In the data rows, the value 128 means zero.
Every row has a hidden score. How much higher is the second row's score than the first row's in each pair? 10 means about the same, 20 much higher and 0 much lower. The score is a weighted sum of the row's numbers plus the product of two more (or one squared), each taken from its middle value.
[138 143 161 183 181 168 148 125  95  85  94 123 109 125 132 124 121 109]
[120 125 155 167 206 161 155 122 127 110  76 108 130 142 132 113 119 118] 9
[113 133 155 179 170 190 164 120 118 113 104 105 118 133 127  93 124 118]
[122 122 123 157 177 186 165 136 127 105 102 123 106 145 138 122 101 105] 7
[111 125 124 141 161 181 186 144 136 103 110  74 115 142 143 131 115 127]
[116  92  89 119 132 146 170 165 142 131 109 112 121 125 156 122 118 117] 13
[131 111 110 108  94 114 173 186 160 131 115  88 117 129 147 132 135 110]
[128 110 111  98 112 117 140 170 169 155 138  98 118 147 148 121 102 109] 9
[100 114 111  97 109 140 159 174 155 142 129 121 163 143 122 114 109 116]
[116 120  96 108 103 139 166 167 155 141 147 170 150 129 108 106 122 102] 10
[118 104 117 106 122 113 143 155 193 180 184 172 133 113 106 113 109 106]
[122 118 109  97  80 113 125 164 204 222 199 146  92  94 104 120 110 124] 17
[121 104 115  92 100 125 133 179 217 219 181 127 107 104 119 107 121 108]
[129 109 108 119  95 103 146 228 226 192 155 137 114 111  86 109 107  97] 9
[129 115 126 109 123 179 194 187 170 139 130 117 108  95 105 130 110 123]
[112 119  99 167 186 167 147 161 152 135 114 104 119 106  86 105 123 100] 19
[114 103 147 193 209 154 145 144 136 132 111 112  98 133 109 109 105 123]
[134 115 167 172 165 124 129 140 150 139 130  94 111  94 116 110 110 106] 17
[121 134 178 162 161 129 118 136 129 160 113 119 116  94 122  94 110 116]
[130 148 177 159 127 108 117 120 135 145 126 126 124  96  96 109 122 110] 7
[160 188 174 121  93 102 135 142 149 151 132 121 112 106 103 105 120 120]
[158 190 170 136 126 108 122 144 131 121 117 111 101 122 107 101 114 125] 10
[181 209 162 145 118 133 133 147 129 114 111  95 102 123 108 115 112 103]
[180 191 161 148 136 139 140 137 135 120 113 103 110  94 109 114 118 112] 9
[173 184 146 127 119 114 120 132 116 127 108 110 103 120  81 111 110 104]
[176 186 156 151 123 105 128 136 144 124 117 105 121 100  95 111 117 118] 10
[153 175 175 148 139 121 127 113 140 137 126  96  98 111 110 103 129 115]
[160 197 180 153 109 120 116 118 126 151 121 116 113 116 128 124 111 122] 10
[137 157 176 158 139 114 118 132 129 118 113 125 104 109  92 116 110 112]
[146 168 177 191 142 124 123 104 124 136 128 123 115 107 119 112 103 120] 14
[126 151 156 183 155 112 136 127 141 131 132 137 124 115  85 112 101 132]
[128 126 164 169 175 130 106 118 139 134 117 137 108 110 122 109 109 121] 13
[105 114 145 181 184 144 137  92 124 132 120 115 120 100 106  91 107 128]
[112 124 133 155 180 175 141 127 121 120 124 117 116 111 121 102 108  96] 9
[121  98 125 113 165 167 171 138 116 111 136 147 118 119 116 117 102 121]
[119 110 115  96 149 177 159 172 136 128 124 132 129 109 119 100 110 110] 11
[ 97 118 109  96 100 144 159 169 165 147 143 126 143 124 104 104 115 127]
[118 115 114  85 118 126 131 158 169 158 174 151 141 129 120 120 114 116] 7
[116 101  98 109 102 101 108 141 127 162 171 166 151 139 143 122 128 111]
[101  93  95  98  97  95 113 112 126 145 159 167 167 176 145 143 102 129] 5
[112 121  98  98  98  93 100  91 123 114 137 149 161 172 187 156 138 116]
[114 120 107  96 104 103 103 116 100 117 125 123 162 177 197 174 142 132] 10
[123 112 100 118 108 110  96 107  85 108 106  95 115 154 174 192 176 166]
[124  87 102  92 108  99  97  96 112  89 107  99 121 119 166 214 192 170] 6
[118 110 107 111 111 106 102 124 108  99 121 110 115 112 158 198 198 175]
[112  97 117 106 105 109 112  99 124 105 112 111  99 116 162 191 204 169] 9
[114 134  82 100 113 104 102 113 104 108  88 104  93 119 132 195 209 206]
[116 112 121  88  82 108 101 116 111  93  97 101  98  95 140 174 210 175] 13
[124  98 104 102 106 104  98 111  99  94 129 105  91 102 149 192 211 183]
[114  90  99  78  97 100 114 106  93 109 117 127 124  94 130 185 220 199] 6
[109 112 117 103 110 118  85  85 104 107 120 104 123 127 144 208 203 178]
[107 127 100 107  98  85  89 108  94 110 106 117 110 123 177 219 200 150] 7
[108 112 112 101  97 105  98 112 109 109 111  96 133 154 209 211 171 137]
[123 127 104 108 111  92  92 107  96 107 102 118 152 198 218 205 145 120] 7
[109 113  89  88  93  89  94 112  90 103 120 155 180 216 199 157 143 111]
[121 109 109  91 101  98  91 104 107 125 135 185 187 195 161 127 129 110] 8
[113  99 111 100  87 102 100 117 147 140 167 166 195 187 153 124 126 119]
[121 111  84 103 108 110 114 111 104 142 156 173 201 203 154 118 112 114] 9
[124 101 122  89  99 104 107 109 116 140 158 186 203 215 161 152 121 122]
[111 110 112 100 101  92  88  98 115 139 151 166 196 224 193 134 117 126] 16
[105 110 119  99 101  81  87  84  98 123 157 176 209 217 167 141 130  94]
[124 109 102  95 125 106 111 117 103 112 153 192 200 206 178 131 119 107] 6
[107 119 111  90 107  87 101 118 126 139 176 198 217 204 169 147 116  98]
[102 112  89 108 112  98 117 107 137 135 167 191 214 181 150 129 115 107] 11
[115  98 101 104 111 100 115 104 138 138 171 201 204 180 137 104 113 115]
[110 107 108 104  98 108 114 116 124 176 194 222 199 169 111 130 123 117] 9
[ 97  97  98  97 109 104 118 126 150 209 227 210 169 140 126 114 107 111]
[116 107 107 102 122 114  99 138 186 210 214 188 168 122 107 108 108 103] 7
[109 114  96 103  95 111 147 150 194 233 198 181 146  99 125 101 110 112]
[111 118 112 116  96 115 157 186 220 226 191 143 122 118 111 105 110 102] 4
[122  99 101 120 100 135 166 226 217 204 149 132 121 109  90 121 106 125]
[106 116  96 112 138 173 224 210 213 167 134 101  97 113  89 107 104 124] 12
[124 114 125 122 160 202 221 228 161 139 117 109 109  93  98 120 107 115]
[118 131 130 159 199 229 212 182 160 137 108 109 106 106 127  99 107 119] 19
[114 124 150 184 209 207 191 154 139 116  98 113  87 107 120 116 105  95]
[144 150 156 184 207 210 185 154 121 113  94  96 102  83 107  97 100 122] 9
[140 152 160 193 205 196 165 147 122 101 109  84 103 107 113  99 115 119]
[147 166 178 181 204 190 161 137 110 103 111 109 104 108 101 116  98 123] 3
[139 164 181 209 192 189 153 138 128 100  98 104 109  90 111  94 119 117]
[162 156 179 180 180 180 152 128 127 100  96  81 101 116 131  95 119 114] 11
[143 159 166 168 169 168 178 156 147 124 111  98 110 102  95  93 111  97]
[132 145 164 149 144 131 151 147 167 149 128 126  96  97 109 105 113 100] 9
[143 147 151 138 133 129 117 124 126 143 149 158 144 122 112  95 136 119]
[141 118 142 160 150 120 124 131 104 107 111 112 123 158 153 140 133 128] 11
[138 131 142 148 140 117 121 109 117 100 108 105 124 158 154 140 135 121]
[117 143 139 138 137 128 121 108  99 102 107 109 144 160 167 144 140 133] 10
[127 130 130 137 140 127 108 101 104 113 102  87 136 141 164 147 139 112]
[117 112 123 139 139 140 112  94 118 102 109 117 123 156 159 157 134 126] 6
[112 125 123 142 132 158 128 121 116 105 119 106 122 129 161 142 128 119]
[121 116 132 146 157 144 118 102  96 105  86 122 116 134 132 133 130 130] 8
[111 113 143 154 147 163 126 128 113  79 100 119 120 125 140 148 121 133]
[102 130 119 140 155 160 145 131  98  93 121 110 127 133 154 125 120 110] 12
[107 112 109 155 157 163 145 122 121 118 111 112 113 125 146 136 135 119]
[116 123 116 129 178 156 153 132 117  91 101 103 113 134 164 120 134 113] 7
[116 102 104 129 154 180 163 147 132 110 111 117 129 150 119 128 107 118]
[120 120 126 125 145 155 165 150 126  98 112 107 120 138 119 121 114 109] 10
[112  88  94 110 145 167 200 148 111 126  97 114 117 143 130 114 108 107]
[ 97 111  97 116 144 166 185 145 125 116 107 132 130 141 129 120 121 137] 7
[115 106  99 110 129 167 153 153 145 120 105 111 122 116 114 103 117 122]
[112  96 118 119 147 172 174 164 134 126 113 117 146 123 123 106 101 107] 9
[124  99 117  98 150 158 186 155 133 116 118 125 125 121 132 100 118 114]
[101 108  93 122 135 177 179 175 124 140 145 136 109  98  97 109 111 119] 15
[101 106 116  99 136 169 193 167 128 147 138 141 112  91 108  96 116  99]
[ 92 111 115 121 151 188 188 174 162 123 119 104 100 113 111  94 110 120] 9
[101  99 114 117 152 169 184 210 151 135 107 120 125 106 105  95 103 123]
[ 99 119 113 117 161 198 228 185 138 125 105  92 108  80 117 119 124 116] 10
[106 129 125 145 181 201 185 176 132 118  87  95 103  93 100 110  98 107]
[115 135 132 173 177 179 182 181 143 116 113  99 113 104  98 121 126 124] 12
[129 129 153 166 187 195 170 155 131 132  99 112 104  98  95 102 109 102]
[142 154 172 181 169 183 179 148 131 119 103 109 106  86 107 108 131 104] 11
[147 158 165 177 157 169 152 155 141 110 104 111  99 124 101 121 109 125]
[164 183 168 169 183 189 166 138 113 120  92 110  93 101  95 101 112 120] 14
[165 155 169 141 180 179 152 136 123 105 101 104 104 103  96 111 100 110]
[172 168 156 146 175 197 164 134 146 129  84 114 109 117  97 113 116 115] 13
[164 179 159 166 179 187 177 146 109 112 106 110 104 107 104 107 107 122]
[204 154 151 146 139 167 161 140 116 103 100 120 102 110  86 108  96 125] 6
[163 182 147 121 132 156 164 162 159 138 110 104  95 100 110  85 101 117]
[131 147 145 169 122 141 145 163 161 121 100  99 108 103 104 116  95 116] 7
[122 133 158 173 115 115 156 153 145 137  94 103 105 119 107 114 120 113]
[115 109 145 164 158 127 119 132 161 138 114  93 105  96  98 109 109 106] 14
[107 102 112 143 181 149 107 121 150 155 135  93  91 116 101 110 113 116]
[110 107 105 138 165 158 120 109 137 161 127 117 124 101 100  91 111 121] 10
[102 111 104 149 181 152 112 110 123 138 133 119  93  97 102 125 132 143]
[130 125 136 175 162  96 117 128 146 151 118 108  92 118 123  92 115 128] 14
[111 117 161 170 140 109 106 125 142 135 110 108  96 119 121 108 100 110]
[128 143 177 174 129  99 100 117 133 124 112  82  80  94 115 109 118 108] 13
[130 127 182 163 143 118 118 118 137 128 103  90  84 109 108 112 103 102]
[102 138 161 167 140 110  97 116 138 129 125  98 115  98 105  92 103 117] 15
[124 144 162 169 141 112 105 121 144 144 120 101  94  91 122 109 108 129]
[137 152 168 150 150 122 108 113 122 135 119 114 112 107 103 108 121 123] 8
[139 143 129 161 146 127 120 119 133 133 118  96 107 112 110 103 125 117]
[107 129 145 165 146 152 129 114 129 137 130 115 111 114 101 112  88 115] 6
[113 119 151 161 159 136 132 117 134 142 126 101 117 119  97 116 110 107]
[121 120 137 163 159 157 136 129 127 133 149 120 100 114  98 100 120 113] 11
[102 137 133 139 166 155 159 136 139 138 136 127 127  85 115 101 122 127]
[118 124 123 110 140 172 180 153 136 140 130 133 113 114 113 105 105 112] 13
[103 110 109 109 110 127 169 173 172 167 183 164 124 128  97  92 117 111]
[113 117 105  83 105 104 107 131 174 175 220 171 177 148 113 112 107 117] 5
[102 104 100  97  88 107 101  96 120 138 175 194 227 203 148 137 114 117]
[ 99 111 105  94  97 109  96 103  99 110 114 148 188 210 177 167 132 145] 10
[105  95  92 113 109 128 104 106 107 105 102 118 147 187 203 183 162 141]
[117 110  91 102  94 105 100 114 106 107 107 100 123 163 171 173 175 173] 10
[110 103 111 121 111 106 112  97 105  87  95 101 110 133 163 184 187 176]
[109 122  98 101  98  85  96  99 107 103 107 100  97 143 185 191 207 176] 13
[120 115 101 100 104  90 111  86 107 105 106  98 109 117 148 185 217 211]
[107 111  96 116 104 100  99 116  87 104 116 108 105 119 137 181 214 210] 13
[107 119  96  96 117 102  99 106 116  89 104 117 122 122 162 193 225 194]
[107 112 119  99 106 106  94 118 110  98  93 106 108 140 169 199 199 194] 11
[105  92  98 101 101 109  91 107  92  90  96 115 116 129 167 193 216 188]
[117 104 102  94  77 119 107 104 100 102  93 115 124 143 167 209 181 158] 5
[116 105 111 119 114 107 121 110 108 109 121 120 147 179 198 202 170 123]
[127 119  96 102 102 109 115 125  98 125 130 163 191 169 190 149 121 139] 9
[114 105 101 103  90  87 100 110 133 149 150 181 162 172 160 156 131 108]
[116  99  98 102 119 125 141 176 189 195 156 135 107 111 130  99 108 118] 15
[100 109  98 112 107 130 128 150 194 198 195 153 121 103  99  95 105 108]
[112 102 110 101 100  99 103 129 164 194 206 192 144 112  99 101 109 109] 7
[113 110  87 108 109 104 111 137 126 172 221 198 145 109 101  94 103 115]
[126  98 121 115  97 104  98 106 146 177 201 194 168 135 108 116 127 120] 7
[121 101 101 107  95 101 106 113 137 192 173 155 147 141 133 108 106 134]
[104 111 103 102 101 118  97 113 133 143 174 164 135 142 121 138 122 111] 2
[111 104 100  89  98 101  90 115  86  92 106 164 185 146 155 155 121 108]
[110 110  84  96  97 112 110 111  99 103 122 133 141 152 145 162 140 120] 11
[127 110 104 108  97  89 107  96 104 109 106 120 143 163 165 188 167 118]
[122  99 115 102  81 101 104  91 133 109 108 123 114 144 159 190 163 129] 8
[112 111 107 111  96 104  84 101 122 109  91 128 127 123 184 190 172 140]
[119  94  96 106  97 121  94  93 103 107 109 116 118 151 169 196 175 126] 12
[121 100  91 116  87  97 111  91 101  95 118 111 112 142 145 183 165 139]
[107  98 101 111  95 108  86 101 105  92  95 101 108 149 182 211 171 141] 10
[121 113  83  96  93 101 106 114  98  99 111 108 110 153 187 211 135 136]
[118 111  94 104  88  93  95 107 103 113 107 118 126 153 223 198 157 132] 14
[117 112 101  98 103 103  96 100 105  89 112 118 162 193 237 172 130 139]
[111 116 112 105  95  92  94 109 111 106 128 134 176 208 199 170 129 114] 10
[103 115 102  88 103  94  96 114 130 118 154 174 196 218 167 129 106 119]
[109  97 101 110  99  95 108 117 115 144 178 199 203 162 135 117 112 112] 12
[102 115  97  87 107 104 106 116 154 192 217 206 170 135 109 108 120  94]
[101 101  85 110 114 114 122 154 172 200 208 158 118 121 125 115 105 102] 15
[100 101 122 107 131 126 169 203 191 187 174 156 128 113 108 112 112 116]
[113  93 122  91 138 161 193 191 164 155 137 128 122 115 107 103  86 125] 8
[118 116 132 150 161 181 187 147 150 113 133 124 118 102 106  96 124 122]
[157 142 156 203 183 179 134 139 143 150 135 136 119 115 111 117 127 119] 13
[142 153 173 166 156 160 134 140 133 131 140 114 115 105 103  95 118 100]
[181 179 174 168 169 155 145 136 137 107 103 108  89 100 103  97 121 104] 4
[184 183 213 186 170 141 138 121 117  90  98 108 113 103  98 112 120 122]
[199 207 191 186 157 145 116 103  99 105  92 104 103 103 112 114 107 101] 11
[188 224 211 195 153 148 107 120 105  98  93 112 103 110 108 118 118 110]
[193 204 208 184 139 128 103  98 116 105 101 100  95  98  94 101 123 127] 12
[181 195 212 199 144 132 115 123  95 104 117  91 100 100  92 109 104 102]
[168 177 202 202 162 120 121 107  80 100 104 107 107  95 107 100 123 119] 8
[134 156 179 215 185 144 115 115  96  90  77 106 110  88 121 106 132 112]
[149 172 173 204 179 137 116 115 102 115 106  97  90 107 113 113 100 107] 5
[149 163 202 218 171 135  95 103  92 109  96  95  95  94 114 100 116 106]
[134 159 187 200 167 118 108  96  93 114  92 113 123 110  92 118 104 115] 1
[141 158 219 188 148 140 114 109 122 114  80 113 113  96 116 110 123 105]
[138 196 208 192 164 124 121 120 105 106 101 105 105  96 122 120 108 124] 2
[137 186 184 169 140 133 135 107 118 118  98  96 100  89  97 115 116 113]
[150 149 170 156 139 146 138 118 129  99 101 118  88  98 106 101 121 135] 11
[144 138 165 150 140 144 134 156 134 120 116 103  89  94 112 111 101 109]
[ 98 142 157 155 139 120 134 122 143 123 129  98 102 104 121 108  98 120] 10
[105 104 135 166 178 135 109 104 120 146 139 126 132 115 113 101 122 105]
[106 114  96 115 129 165 158 134 128 112 128 131 123 126 113 103 100 124] 7
[126 121  98 112  91 117 131 165 182 133 113 119 128 130 134 115 118 133]
[124 112 130 101 107  94 108 122 136 154 158 142 116 148 144 144 123 120] 9
[119 108 107 102  94  95 102 103 102 111 119 171 144 154 144 144 119 120]
[112  97 106 107  77 119 107  89 107  97  99 115 124 161 170 167 144 107] 14
[110 125  98 100 107  95 100  89 102 123 106  94 109 122 160 193 164 157]
[119 118  77  95  90 101  92  95  91  96 101 113 107 140 175 209 167 135] 10
[102 114  96 104  87  98 107 109 100  94 114 122 141 141 198 201 118 120]
[113  98  94 102 101 110 102 107 100 127 117 119 168 173 187 123 100 110] 19
[121 101 115 111  85  96 108  84 119 108 127 147 173 184 157 107 103 110]
[127  86 109 102 114 110  99 105 111 102 131 154 197 194 145  98 116 111] 15
[116 101  93  90  96 107  97 105 105 111 143 182 219 175 114 104 116 110]
[102 110  90  99  91 100 114 106 103 138 155 199 192 148 140 119 118 123] 10
[114 117 103  97  94 114 107 107 112 120 178 199 178 156 140 117 129  98]
[ 99 126 110 103 105 102 126 107 120 159 152 139 147 163 150 135 136 118] 16
[115 110 108 111 111 106 120 102 121 148 150 137 134 152 173 130 137 107]
[136 101 108  95  91 116 130 146 144 137 124 129 164 194 170 146 138 126] 5
[ 97 111 112 116 163 159 185 183 178 139 122 124  90  96 100  98 117 111]
[120 111 134 154 197 201 199 145 124 118 106 110  99 106  87 116 121  99] 10
[117 136 155 185 206 213 155 122 103 104 100  92  91 105 133 121 114 113]
[137 145 171 194 200 166 126 117 101 110  98  72 102 103 102  99 106 119] 14
[145 155 186 206 197 149 119 115 116  99 101 110 108 110 107 111 113 118]
[168 183 177 209 182 162 110 101 103  96  97 106 113 100  82 106 119 112] 10
[170 178 205 192 190 157 118 101 105 102 108 125  87  99 111 101 115 109]
[172 179 184 188 168 130 109  99 107 102 116 109 104  95 131 104 118 120] 12
[178 168 204 190 154 131 107 105  97  99  98 107 107 117  89 104 112 113]
[163 189 203 181 167 128 118 121  77 107  88 120  99 108  93  98 120 124] 6
[157 191 215 189 161 142 119  97 103  92 127 119  90 122 104 118 114 124]
[187 194 205 189 151 127 128 121 115  94 115 100 113  94 107 114 120 105] 13
[178 198 191 165 155 129 123 113  90  90 109  96  93  87 100 100 102  96]
[176 202 209 160 149 154 106 108  97  96  93  98  90 123 110 106 105 113] 11
[170 156 178 156 137 142 129 119 122 112 109  92 105  99 122 117 105 117]
[123 137 167 163 146 150 159 134 115 129 107 111 100 122 115 120 104 132] 12
[113 135 132 165 141 131 121 123 130 155 138 141 131 125 100 123 107 114]
[106 124 109 124 141 148 136 120  89 131 149 141 140 126 126 120 120 121] 12
[110 119 100 106 124 124 146 158 132 127 137 125 149 165 134 116 120 126]
[118  93 103 104  96  90 125 123 148 138 138 143 147 161 171 141  99 106] 9
[116 114 100  83  90  98  94 104  97 116 143 147 158 161 175 176 146 124]
[112 106  93  98 101  96 106 118 100 121 104 117 140 144 194 219 189 152] 11
[127 121 103 101 108 118 100 113 104  96  97 119 108 132 152 194 199 180]
[102  95 109 103  97 110  97  82  98 112 109 102 102 114 148 193 215 201] 14
[111 109 113  88 108 116  97 105 119  97  98  90 113 125 157 195 215 194]
[118 113  99  93 117  98  99  92  98 116 101 103 121 111 168 195 200 202] 6
[126  92 102  93 108  89  89  94 113 107  88  99 126 134 156 210 209 190]
[102 111 104  99  84  94 104  93  98 100 108 116 108 135 163 205 210 198] 10
[125 110 107 116  96  96  99 120  99 101 107 108 135 146 183 198 209 177]
[113 108 102  85  97 101 123  93 115 109 110 125 136 171 203 201 193 148] 5
[123 101 106  94  94 102 114 118 116 109 125 144 164 182 201 176 151 116]
[106  99 122 104  97 112 116 108 132 142 152 165 178 199 182 150 112 134] 10
[115 105 100 115 105 106 129 149 158 161 190 199 177 154 126 119 106 115]
[115 114 125 121 134 161 165 200 206 203 161 131 117 111  96 104 102 119] 12
[123 110 124 153 178 204 205 175 138 131 114  95 117  93  97 112 105 117]
[123 129 151 159 218 211 190 158 111 100  97 101 105  90 115  94 120 121] 11
[ 98 137 158 188 199 204 174 153 119 101  95  92  98 104 105 121 112 116]
[124 140 150 165 167 184 165 153 140 141 127 104  92 110  87 118 121 125] 11
[135 126 139 146 148 155 152 165 147 133 151 116 101 109  99 102 113 107]
[132 147 151 144 154 136 134 152 159 161 134 139 126 119  85 113 111 123] 5
[123 137 131 137 140 124 113 118 147 142 169 162 144 117 104 111 103 112]
[132 136 131 131 148 125 106 114 102 125 130 148 160 159 132 133 124 127] 12
[137 149 133 138 127 122 103  94 104 104 122 137 166 175 175 145 110 125]
[125 141 142 131 120 117 115 111 109 115 124 135 148 171 154 134 132 121] 12
[122 114 132 124 123 120 110 124 120 118 147 158 162 173 144 121 103 122]
[120 119 150 119 132 132 135 125 135 137 160 167 148 149 125  94 119 123] 11
[110 127 111 137 120 141 144 159 157 165 129 128 107 102 111 109  96 129]
[130  99 118 117 131 136 165 172 180 184 140 112 112  99 119  99 105 110] 8
[116 118 108 127 126 130 146 178 172 177 145 133 101 100 102 123 103 122]
[123  99 111 101  90 117 115 116 169 195 197 172 142 111 116 116 111 102] 11
[112 119 116  98  96  95 107 111 121 151 212 192 132 116 107 104  99 110]
[109 114  91  86 104 112  94 118 119 165 203 208 159 121 123  99  97  92] 10
[125 104 109 111  93  97 114 110 114 137 166 228 206 149 118 111 115 118]
[104  86 105 109 101 116 103  99 104 128 141 200 241 188 124 111 120 101] 18
[118 110 106 106 110 100  94 104 111 123 138 178 215 216 153 115 104 109]
[122 106 110 114 114  94 104 107 109 109 111 157 198 225 175 135  94 123] 8
[ 89 110 112  97 119 104 106 121  92 101  96 139 187 220 194 148 136 118]
[107 112  91  93 108 104 107 102  98  92 106 125 161 188 217 156 137 122] 10
[116  99  96 118  85 102  88 115  98 108 103 124 147 207 210 175 136 110]
[121 103 107  96 101  88 102  94 110  85 107 139 182 226 247 175 139 119] 5
[122 128 106 113  99  93 100  91 120 111 133 167 212 244 219 172 134 143]
[103 105 103 102 100 101 112 107 107 129 156 162 215 206 176 139 129 124] 12
[126 118 101 102  93 105 124 131 139 169 192 199 208 193 144 126 128 118]
[116 101 109 102 121 132 151 173 165 173 184 193 144 165 124 125 100 113] 8
